In the rows, 128 means zero.
Which row each row swaps with, under one turn or mirror
gel: [ 97 119 120 112 150 129 119 135 121 164 105 146 150 125 163 102  78 117
  80 132 150 145  94 152 152 120 117 127 101 175 118  90 158 113 134]
naras: [119 104 102 125 138 145 125 102 143 158 123 142 121 168 143 134 131 121
 108 110 117 112 104 121 176 150 149 154 159 152 122 127 136 125 112]
bepa: [ 83 135 116 107 164 152 120 142 142 158 108 124 141 150 177  93  75 100
 132 145 151 148 116 139 146 111 103 170 144 176 112  93 167 137 128]
vun: [112 120 137 126 161 132 127 152 130 174 117 132 158 135 149 108  74 120
  92 130 155 143  94 155 133 119 107 130  90 159 106 100 140 129 134]
silor: [125 122 113 130 135 149 131  89 142 158 127 170 106 168 128 122 151  99
 124 106 118 114 113 111 145 128 139 172 158 137 146 114 118 121 112]
Tofur: [132 113 108 145 110 145 121 108 121 157 135 171 100 155 160 119 149  89
 119 106 128 108 134 129 146 131 138 164 163 146 142 122 122 126 118]
kul: [127 117 111 132 110 145 135  94 120 148 111 159 112 150 147 140 134 105
 125 108 114 107 123 130 152 140 153 148 176 152 129 122 117 123 118]
tusuf: [ 98 112 137 118 163 121 124 131 127 162 116 150 164 144 162 107  70 109
  86 121 142 145  86 155 146 117 108 127  99 167 103  94 140 110 129]
nedil: [103 131 114 105 172 142 129 148 146 170 106 120 167 156 159  92  85 113
 137 128 142 135 123 141 148 115  96 150 149 166 124  98 161 155 122]
Manat: [101 126 139 123 155 131 135 138 107 157 113 148 138 134 145 115  94 112
  76 113 141 134  76 155 133 111 115 120  80 159 115  90 127 114 125]
satig: [110 145 152 125 116 158 144 118 106 151 124 165 119 140 144  98 119  86
 139 112 167 152 126 148 100  67  69 138 111 156 117 117 133 108 107]
Losap: [ 92 130 130 108 179 140 127 131 150 156 106 118 158 157 173 104  74  92
 134 137 147 142 113 144 139 105 100 154 156 174 117  89 151 139 110]
begug: [123 139 146 141  96 161 128  98  99 135 130 166 114 145 156 105 122  75
 139  98 134 136 137 150 118  68  89 143 114 143 102 130 136 109 116]
ranif: [129 122 108 134 106 149 141  96 126 142 129 142 104 170 128 140 126  84
 119 108 111 121 110 130 152 118 129 156 176 148 136 140 117 111 104]
Regub: [138 137 143 150 100 155 118 108  92 146 141 189  97 143 156 101 140  83
 129 108 141 137 137 139 121  88  94 152 129 137 130 120 135 114 122]
tirub: [110 128 112 101 163 146 130 125 151 161 106 123 162 172 171  98  87  99
 148 121 146 140 124 124 131 108 105 178 167 171 121 113 170 142 113]
Zik: [131 131 145 144  97 152 138  88  89 141 126 161 115 160 137 107 121  86
 132  83 145 151 118 161 122  79  94 150 135 146 112 134 122  98 111]
mes: [124 144 145 139 119 156 135  91 109 157 147 177 115 141 146  98 147  96
 126  95 153 136 119 136 100  82  91 155 114 129 126 119 130  99 105]

bepa swaps with gel
mes swaps with silor
tirub swaps with Manat
Zik swaps with ranif

